(in the rows, 128 means zero)
Rotation paths and how fast each direction turns (degrees a step):
Each turn is a multiple of 5 degrees from 10 to 175, or 0.
Each row of a path follows its step; steps can be skipped.
Rotation 1:
step 0: [129 140 109 123 127 134 124 123 123 132 137 125 124 127 113 128 142 126
 130 140 149 119 135 120 132 134 132 136 126 120 123 118 142 123 133 136
 144 132 124 132 135 134 118 127 126 133]
step 1: [139 129 117 125 128 127 131 115 138 139 139 128 138 140 122 134 131 128
 122 133 118 113 117 126 137 128 132 127 140 140 128 117 130 134 127 122
 136 126 134 128 127 123 139 123 106 118]
step 2: [152 114 126 110 142 118 128 128 126 133 125 132 131 141 127 133 120 123
 124 134 137 140 136 119 128 126 119 123 130 131 122 127 119 134 127 131
 140 123 126 121 132 135 134 113 133 131]
step 3: [129 127 123 134 136 119 133 122 128 132 119 131 121 149 119 124 138 137
 132 125 137 123 126 123 126 114 120 139 132 114 128 118 127 133 119 131
 122 133 138 122 139 110 116 122 138 127]
step 4: [121 116 124 123 140 132 115 122 121 125 135 128 140 135 137 138 125 125
 115 121 127 121 126 122 135 113 135 128 136 130 131 131 141 130 141 123
 122 117 137 138 126 113 114 123 135 125]
step 6: [125 121 129 137 121 129 117 125 123 126 134 126 128 141 106 130 139 117
 127 136 147 131 120 131 144 130 139 127 128 126 135 138 127 141 113 138
 119 128 126 130 130 133 122 133 125 132]
step 7: [122 138 123 139 128 134 120 112 128 123 132 119 139 144 135 133 119 138
 117 134 121 134 132 119 136 118 125 121 125 120 132 134 127 134 131 139
 135 129 120 134 137 133 131 123 106 128]
step 8: [129 127 139 126 143 136 137 120 109 145 132 120 134 130 127 129 132 117
 135 138 125 132 132 117 134 119 126 125 112 123 127 116 134 132 125 137
 148 135 135 125 119 131 136 127 128 130]
step 12: [141 121 114 117 127 115 124 127 138 128 132 135 127 141 128 130 119 127
 121 139 147 127 116 129 141 126 134 118 130 139 133 112 145 137 130 129
 129 130 128 125 120 133 119 127 125 126]
[126 130 125 127 129 133 130 129 131 130 134 129 131 132 127 130 121 128
 126 130 128 126 125 130 124 130 124 126 126 129 130 131 128 130 127 126
 124 128 129 127 128 127 125 130 128 125] -> 130
[126 128 132 131 125 128 128 132 127 130 126 126 129 127 129 130 125 123
 128 131 127 129 130 125 128 122 131 127 128 128 128 129 126 129 125 131
 122 128 128 134 131 126 126 129 126 129] -> 35
[126 132 132 131 134 127 125 127 132 124 128 127 127 127 129 128 126 127
 126 128 127 124 131 127 132 130 125 130 126 126 132 125 130 129 128 129
 130 130 127 128 134 127 124 127 130 128] -> 95
Rotation 2:
step 1: [134 130 120 127 123 136 125 129 110 126 121 122 133 142 131 128 155 125
 123 121 123 130 137 127 129 125 129 137 139 127 133 113 129 135 132 133
 133 128 134 128 136 118 122 112 133 137]
step 4: [123 128 119 125 134 125 132 126 136 126 133 115 122 141 122 138 133 129
 127 125 120 130 132 126 135 139 130 139 129 149 145 116 126 130 139 121
 122 146 135 129 125 133 125 122 136 120]
step 5: [123 127 140 133 126 132 118 122 128 120 130 123 127 123 126 132 132 126
 128 113 131 131 140 129 146 117 135 135 126 133 124 114 141 153 130 138
 128 129 126 134 121 127 134 124 135 117]
step 6: [128 123 116 127 115 135 121 136 122 133 129 126 128 135 127 125 145 140
 126 121 128 130 140 135 127 127 127 125 139 126 120 121 130 135 143 145
 141 121 131 124 140 119 116 115 131 130]
step 7: [137 130 109 142 122 123 128 135 122 130 131 128 135 126 125 136 123 135
 129 136 123 127 125 131 138 118 144 145 130 116 128 122 123 120 147 122
 134 138 131 136 128 132 121 122 125 121]
step 8: [131 135 131 142 132 126 139 135 126 125 117 126 120 135 111 128 123 120
 134 125 131 121 134 125 131 122 136 128 137 135 131 136 145 143 134 113
 136 136 125 134 138 140 124 117 136 131]
step 9: [132 122 120 129 127 130 134 121 129 126 132 119 119 150 123 130 141 121
 124 123 129 134 128 131 125 129 125 133 119 148 150 123 123 141 139 132
 129 129 127 129 127 124 120 124 138 116]
step 10: [122 122 123 126 132 122 124 126 131 131 136 131 135 127 129 139 130 123
 128 109 139 124 144 124 146 111 137 140 118 130 119 120 126 137 140 140
 132 132 127 131 124 117 135 127 132 124]
step 11: [115 120 119 129 121 131 132 138 135 129 128 115 123 124 124 135 135 142
 134 118 126 124 134 135 127 130 124 122 144 119 114 128 128 137 145 134
 132 138 131 136 136 127 118 112 132 132]
[127 128 129 126 129 127 128 126 125 131 127 131 127 125 128 128 128 126
 122 125 127 123 133 126 124 127 132 127 129 128 126 132 133 130 127 128
 131 127 130 128 125 131 127 127 128 132] -> 145
[132 127 133 129 128 127 126 130 131 132 131 129 126 132 126 127 129 128
 128 127 124 128 124 130 126 129 126 128 129 131 124 128 126 128 128 130
 132 122 128 130 126 130 125 128 132 129] -> 125
[126 128 128 130 125 130 126 128 129 126 127 132 129 126 134 130 131 136
 127 129 126 132 129 126 127 128 130 130 131 127 124 127 128 128 123 128
 129 127 127 130 129 128 127 123 130 127] -> 65
Rotation 3:
step 1: [136 118 118 126 117 124 116 129 123 129 122 118 132 137 139 138 125 119
 129 139 138 131 130 125 121 133 128 127 137 127 131 133 134 123 128 122
 133 142 116 139 130 138 138 139 129 122]
step 2: [122 142 129 115 137 124 115 125 129 118 124 124 133 131 121 123 117 123
 131 123 135 134 121 117 128 133 129 134 120 127 128 124 125 132 115 127
 126 129 128 130 136 126 152 138 128 118]
step 3: [124 135 134 126 133 132 127 120 127 127 134 132 132 125 123 127 126 130
 147 126 127 116 124 119 131 123 113 121 122 120 124 147 133 126 117 122
 119 129 113 113 125 127 133 128 133 134]
step 4: [125 127 120 135 123 121 122 129 137 138 128 120 128 123 140 133 129 124
 134 134 125 126 135 130 110 125 125 135 128 129 127 132 140 122 129 119
 130 141 112 126 133 140 131 138 133 145]
step 5: [128 133 127 124 139 114 109 123 138 123 122 115 128 130 128 132 124 129
 127 133 117 137 119 125 127 135 126 129 124 128 133 129 125 139 123 130
 133 130 125 147 133 126 136 139 116 134]
step 6: [128 121 131 122 127 126 123 127 119 115 136 123 141 129 128 134 128 114
 141 133 129 129 111 113 137 134 111 119 131 122 124 137 127 124 122 127
 118 121 123 127 124 132 135 130 125 126]
step 9: [132 129 119 126 131 116 123 131 123 117 125 130 135 126 129 135 133 131
 136 133 125 119 120 135 130 138 108 120 130 123 123 144 118 131 128 118
 122 130 120 134 124 137 127 133 124 144]
step 10: [129 133 125 120 122 128 120 143 124 130 128 119 131 119 134 132 131 118
 125 147 124 131 133 113 122 131 127 128 128 131 130 125 129 115 121 127
 133 125 123 134 117 137 146 137 132 136]
step 12: [117 122 125 127 116 115 130 128 131 121 123 128 130 130 127 131 137 123
 141 120 129 119 124 122 128 140 112 123 126 124 121 135 123 137 128 112
 124 138 113 116 132 124 127 127 134 128]
[129 126 130 123 124 130 130 126 126 133 125 127 130 128 130 128 128 125
 131 130 128 123 129 129 123 128 130 127 128 129 124 125 128 125 129 130
 126 129 127 132 129 126 130 126 125 131] -> 120
[129 131 126 127 126 127 127 131 129 130 127 131 124 129 130 127 130 127
 129 133 128 133 126 125 126 121 129 130 127 129 127 126 126 130 128 127
 129 129 133 129 133 129 131 128 131 129] -> 125
[124 129 123 126 124 127 126 130 127 126 127 129 130 123 128 129 126 127
 127 127 127 127 133 127 128 130 128 131 133 125 127 122 129 129 127 127
 128 129 129 128 130 129 125 132 131 128] -> 130
Rotation 4:
step 0: [122 136 128 131 122 123 126 129 120 134 142 131 135 123 140 123 120 135
 127 109 135 121 133 123 135 130 105 139 116 126 135 135 132 130 127 134
 125 137 130 143 113 123 143 123 126 121]
step 1: [130 110 123 122 131 141 129 127 121 133 130 132 126 129 155 122 135 121
 121 122 118 131 131 134 115 120 117 130 125 131 125 127 141 132 110 131
 132 137 113 128 128 116 124 121 131 138]
step 3: [129 130 145 144 124 137 114 133 121 125 125 133 134 128 133 147 124 119
 132 127 133 122 128 122 133 129 114 143 120 115 136 122 134 127 122 121
 126 132 119 129 132 127 136 113 143 118]
step 4: [136 108 133 122 125 129 123 118 117 138 118 143 130 136 123 129 131 121
 114 119 126 123 126 136 130 131 127 126 127 139 133 116 117 130 119 132
 136 133 124 127 147 115 144 119 122 132]
step 6: [130 148 141 117 139 126 124 130 115 130 118 125 131 127 148 142 124 124
 123 122 126 124 121 131 126 119 120 135 130 125 122 132 134 134 104 132
 127 121 130 135 141 125 132 130 140 136]
step 7: [139 129 123 104 119 119 122 130 110 125 125 143 114 124 124 128 138 134
 125 113 117 126 124 129 130 122 127 121 118 125 140 117 129 132 126 112
 129 140 133 127 132 121 126 137 134 127]
step 8: [130 140 131 128 126 127 124 128 139 128 134 137 122 126 129 146 125 133
 119 122 134 141 143 127 117 137 111 137 120 124 151 129 144 120 125 124
 133 137 127 133 138 134 126 130 119 125]
step 9: [128 118 132 106 134 123 125 125 121 138 115 131 129 127 141 131 115 131
 121 135 137 118 135 125 134 135 122 115 133 128 130 125 141 121 122 131
 138 124 110 131 144 129 120 118 136 129]
step 10: [131 125 131 110 119 121 128 130 129 132 129 141 125 134 108 134 132 130
 129 144 113 109 130 119 133 125 128 137 132 123 127 134 142 125 125 118
 128 142 119 140 126 126 142 135 122 128]
[127 128 130 131 128 131 130 129 135 126 127 128 128 130 128 130 130 124
 127 130 126 128 130 130 124 127 129 133 131 129 128 128 132 131 125 125
 129 131 129 129 130 130 131 130 128 134] -> 160
[122 125 129 127 129 125 129 128 130 128 128 130 127 132 126 125 126 127
 128 128 132 122 126 124 129 133 128 129 127 127 127 132 125 131 128 132
 128 130 125 130 132 129 131 127 126 130] -> 70
[128 130 131 129 134 126 126 128 130 128 131 125 129 130 131 127 126 128
 130 127 130 127 134 128 131 126 127 127 128 128 127 124 130 134 127 125
 126 125 126 125 130 127 130 126 126 126] -> 130
[128 130 127 127 125 125 130 125 131 131 130 127 129 125 126 130 128 126
 133 123 124 128 130 129 133 132 131 126 127 128 128 131 128 128 132 123
 130 130 126 129 127 126 131 129 130 131] -> 140
Rotation 5:
step 2: [126 122 125 126 132 138 113 126 119 129 140 130 124 145 131 132 127 134
 102 122 117 133 135 121 138 137 132 121 123 119 133 135 120 128 126 140
 131 136 131 140 129 123 142 120 135 131]
step 3: [134 123 136 122 108 123 140 128 135 137 127 125 121 138 115 133 125 120
 123 128 118 134 120 128 132 131 117 139 133 111 121 132 124 125 134 143
 124 123 132 129 131 130 106 120 128 118]
step 4: [125 142 130 125 130 130 142 126 129 139 121 133 128 130 139 118 144 123
 144 134 118 135 119 140 131 122 126 116 130 121 124 144 128 117 121 124
 112 133 139 128 120 135 138 127 128 132]
step 5: [123 141 128 133 144 145 123 118 140 122 128 120 116 130 137 116 120 135
 124 117 136 123 123 131 143 116 130 132 122 136 130 126 124 121 143 130
 120 128 132 128 138 123 123 121 117 132]
step 6: [127 119 132 138 130 114 119 108 138 123 131 126 121 122 113 129 138 140
 128 127 131 127 122 131 143 145 123 134 120 128 122 127 138 125 116 132
 135 131 116 138 117 136 128 124 121 131]
step 7: [136 122 120 121 127 119 125 136 126 128 123 142 140 138 124 117 124 117
 130 130 129 133 129 120 125 123 138 133 136 130 145 138 131 117 121 125
 129 141 116 133 125 140 119 113 111 128]
step 8: [122 125 141 129 136 121 125 129 124 133 141 119 136 129 140 125 118 118
 125 118 114 136 127 143 128 128 136 125 138 123 134 125 135 131 123 138
 129 141 134 135 148 117 140 118 134 131]
step 9: [124 131 124 118 131 136 138 126 136 144 133 120 137 130 114 138 128 142
 118 119 108 115 130 125 138 135 123 137 124 122 129 133 134 120 126 124
 122 133 134 121 127 114 114 132 129 119]
step 11: [136 130 127 131 127 136 135 117 132 123 123 117 115 135 131 130 121 118
 144 135 141 127 130 123 140 132 132 118 133 125 122 125 120 129 134 129
 128 153 142 127 133 128 122 110 120 127]
[129 120 132 122 128 128 127 131 133 129 130 129 132 128 129 129 127 130
 127 127 124 126 132 129 125 129 132 129 127 127 128 128 125 128 128 129
 128 128 130 128 129 130 131 127 126 127] -> 55
[126 127 123 132 129 129 125 129 126 128 128 126 129 127 128 134 127 127
 126 124 124 128 127 126 130 133 128 127 124 133 125 130 125 125 129 129
 128 124 127 128 129 131 127 130 124 130] -> 95
Rotation 6:
step 0: [120 134 144 131 139 123 134 120 133 131 131 120 115 113 124 142 121 127
 126 140 130 142 132 144 127 123 138 138 110 138 119 134 127 134 128 124
 112 123 126 134 139 118 126 123 138 121]
step 1: [144 129 127 136 134 130 126 142 128 139 134 114 122 134 135 123 142 107
 145 125 132 122 125 139 119 130 132 134 131 123 128 135 137 129 122 125
 110 126 113 130 126 124 115 134 122 135]
step 3: [136 134 119 118 129 131 134 118 146 142 129 118 119 117 122 132 134 126
 125 127 131 129 113 132 128 143 134 134 130 118 117 140 132 134 125 133
 130 141 121 123 117 113 138 126 148 128]
step 4: [147 114 114 127 122 130 130 127 141 138 142 133 142 127 134 123 124 133
 127 118 137 112 123 126 118 138 135 136 146 128 122 123 122 120 138 115
 124 123 134 132 133 131 116 121 123 127]
step 6: [142 133 117 128 133 120 119 134 137 125 128 131 128 131 119 131 146 121
 116 117 134 114 123 137 131 125 127 137 122 123 131 110 131 134 126 121
 145 135 138 134 141 113 140 128 133 124]
step 7: [123 124 121 120 136 119 135 134 131 120 127 124 141 124 130 125 114 135
 121 114 132 123 128 126 121 107 110 124 122 139 125 122 127 119 147 126
 118 118 119 141 141 120 125 125 129 136]
step 8: [141 136 128 120 133 120 122 116 123 127 135 111 113 130 133 128 143 118
 127 129 134 134 131 123 133 115 121 105 106 121 127 122 129 123 126 130
 122 125 135 133 128 136 125 132 142 121]
step 9: [138 118 129 117 120 112 121 134 123 118 134 124 126 129 125 126 126 129
 131 126 140 142 118 135 137 126 130 135 127 132 133 124 147 147 137 118
 116 123 136 124 138 122 135 143 113 137]
step 12: [114 116 127 134 117 125 134 130 131 134 137 123 119 118 127 112 130 123
 138 113 122 125 131 132 114 130 136 141 131 126 125 142 140 135 123 112
 129 115 109 129 132 124 131 139 119 126]
[128 130 127 123 127 126 127 127 124 128 126 128 128 130 127 127 124 127
 126 130 128 128 129 130 126 125 123 126 127 125 125 120 127 128 132 126
 130 131 129 132 129 129 130 130 126 127] -> 35
[128 127 129 128 128 131 128 128 127 131 129 127 129 125 126 127 131 133
 127 126 129 126 130 126 131 132 125 130 131 128 126 125 125 126 127 122
 126 135 123 125 127 128 127 127 128 125] -> 35
[121 129 129 126 125 131 126 128 133 126 131 127 133 128 130 126 124 130
 129 128 128 127 126 126 129 127 128 128 127 130 127 127 124 129 124 127
 126 124 125 131 130 132 130 131 127 128] -> 140
Rotation 7:
step 0: [134 135 118 142 130 127 119 125 118 122 138 134 121 123 124 136 123 133
 133 132 131 120 126 132 125 134 134 137 111 141 134 139 124 138 131 132
 137 120 131 131 134 136 131 141 106 139]
step 1: [116 133 134 140 131 114 122 127 126 122 121 136 128 107 136 125 122 122
 121 110 132 133 133 127 139 117 127 122 113 127 130 123 129 129 111 123
 125 133 130 132 129 135 128 130 119 113]
step 2: [116 120 128 131 132 134 116 118 112 122 135 118 140 127 143 117 140 135
 118 133 133 123 134 139 129 118 129 116 133 131 127 124 130 140 133 128
 134 146 123 132 125 133 130 134 134 137]
step 3: [128 136 141 138 134 131 119 131 124 132 142 128 110 134 127 136 136 136
 127 133 122 125 124 135 110 136 131 121 114 144 136 137 131 132 120 128
 127 132 129 140 142 123 123 137 122 129]
step 5: [127 135 142 121 143 130 131 124 128 118 129 115 140 122 142 130 138 130
 128 137 132 127 126 131 132 112 121 116 128 133 131 123 129 125 122 146
 141 136 123 123 118 137 118 134 130 141]
step 6: [126 136 139 120 126 129 116 125 124 143 141 126 113 123 116 146 130 131
 118 139 115 125 132 140 122 120 124 122 120 129 119 130 128 134 119 121
 122 133 126 131 126 121 114 122 130 137]
step 7: [128 131 131 120 125 122 130 131 114 133 128 133 110 134 121 121 141 122
 135 120 127 144 123 117 129 119 130 130 134 136 128 118 137 114 119 138
 115 136 122 141 122 122 136 130 138 128]
step 10: [119 120 125 115 122 122 134 133 118 126 112 142 105 124 116 123 135 128
 137 117 123 135 125 133 132 116 130 127 131 121 122 127 126 126 136 137
 118 127 128 126 107 134 127 126 127 132]
step 11: [134 119 131 119 126 128 122 128 123 146 121 127 138 141 132 134 139 144
 133 122 122 133 129 127 146 122 137 134 126 136 136 131 127 116 140 122
 133 134 131 107 133 130 130 133 132 130]
[127 123 129 127 126 130 127 131 129 125 132 126 123 131 128 131 134 128
 128 127 128 126 127 129 126 130 131 130 128 130 125 128 123 130 130 127
 122 127 127 130 124 129 127 129 128 126] -> 100
[128 124 128 130 129 126 130 129 126 130 125 125 130 129 130 126 129 129
 130 129 127 127 125 130 128 131 128 125 129 131 128 129 130 131 131 133
 131 124 126 127 122 130 131 131 132 133] -> 130
[129 134 125 130 128 127 128 133 125 126 127 128 131 129 127 131 131 128
 130 130 131 126 131 126 130 128 135 132 130 128 126 127 129 129 127 132
 128 131 126 128 132 128 129 129 131 131] -> 160
Rotation 8:
step 1: [142 120 130 144 135 122 132 131 127 119 111 115 141 139 134 128 123 134
 125 117 121 142 128 132 116 122 123 134 134 134 134 124 133 126 136 137
 120 131 123 132 121 139 136 112 116 128]
step 3: [131 116 126 128 115 116 127 132 141 120 124 140 121 143 136 134 132 125
 130 143 135 135 123 139 126 120 124 130 137 121 127 115 135 118 114 127
 139 130 130 126 121 136 116 140 125 142]
step 4: [141 125 130 127 125 119 134 129 130 114 110 120 118 126 126 121 140 114
 125 138 126 148 130 137 121 122 120 126 131 125 132 117 129 124 128 136
 119 131 114 127 138 129 140 120 129 113]
step 7: [117 124 129 129 116 124 131 115 133 121 116 111 115 122 128 133 146 120
 128 149 124 138 128 139 121 133 131 128 138 129 122 122 125 126 137 132
 144 119 124 122 129 120 124 124 135 130]
step 8: [139 116 121 145 121 133 122 125 131 114 122 136 135 131 128 132 141 129
 129 137 132 139 126 115 119 129 134 135 129 123 126 115 128 138 114 121
 132 141 120 125 123 116 124 131 130 110]
step 9: [133 131 135 134 128 129 140 134 126 121 125 112 127 136 130 132 114 129
 136 129 134 144 111 121 121 134 133 125 130 124 130 120 138 135 135 138
 122 139 119 152 120 123 131 114 130 127]
step 10: [114 127 129 137 115 119 133 127 118 116 123 115 140 134 125 147 124 122
 126 133 123 132 117 132 131 130 135 123 135 137 133 133 136 125 146 120
 138 124 128 114 123 128 113 120 128 131]
step 11: [122 124 118 134 108 121 129 126 121 115 117 122 127 128 148 132 139 139
 124 137 139 126 118 123 121 127 122 131 146 126 121 118 133 135 111 127
 123 130 134 126 131 126 122 139 122 129]
step 12: [136 138 134 144 120 119 136 123 150 120 128 116 126 132 129 127 134 121
 132 125 143 145 121 132 113 130 136 123 126 115 125 120 127 121 130 134
 128 133 127 134 141 124 129 124 116 120]
[124 128 128 127 131 123 129 127 127 131 127 124 131 125 128 127 126 125
 131 126 126 129 127 129 123 129 128 131 127 121 128 127 127 126 133 129
 129 125 125 127 133 128 130 128 131 127] -> 135
[131 125 124 129 126 123 129 128 126 130 132 128 126 130 129 127 126 128
 124 123 125 128 126 123 129 127 127 126 128 132 127 124 128 130 134 127
 127 127 128 128 128 127 129 125 132 131] -> 85
[126 122 128 127 126 132 128 130 127 126 131 127 130 129 126 126 130 128
 127 125 129 126 126 130 129 127 134 127 126 131 130 128 130 127 129 127
 130 122 124 124 130 126 126 131 130 123] -> 135
[126 133 127 127 130 131 127 130 127 130 130 128 131 134 128 131 128 125
 127 127 125 127 129 127 123 126 130 120 126 126 128 126 129 128 126 131
 130 127 129 131 127 128 126 126 129 129] -> 100
[129 127 129 136 127 130 126 127 129 132 130 124 128 129 131 126 129 130
 126 131 127 128 129 130 131 127 128 125 129 125 126 127 123 128 128 128
 132 127 128 128 132 128 130 133 128 132] -> 80
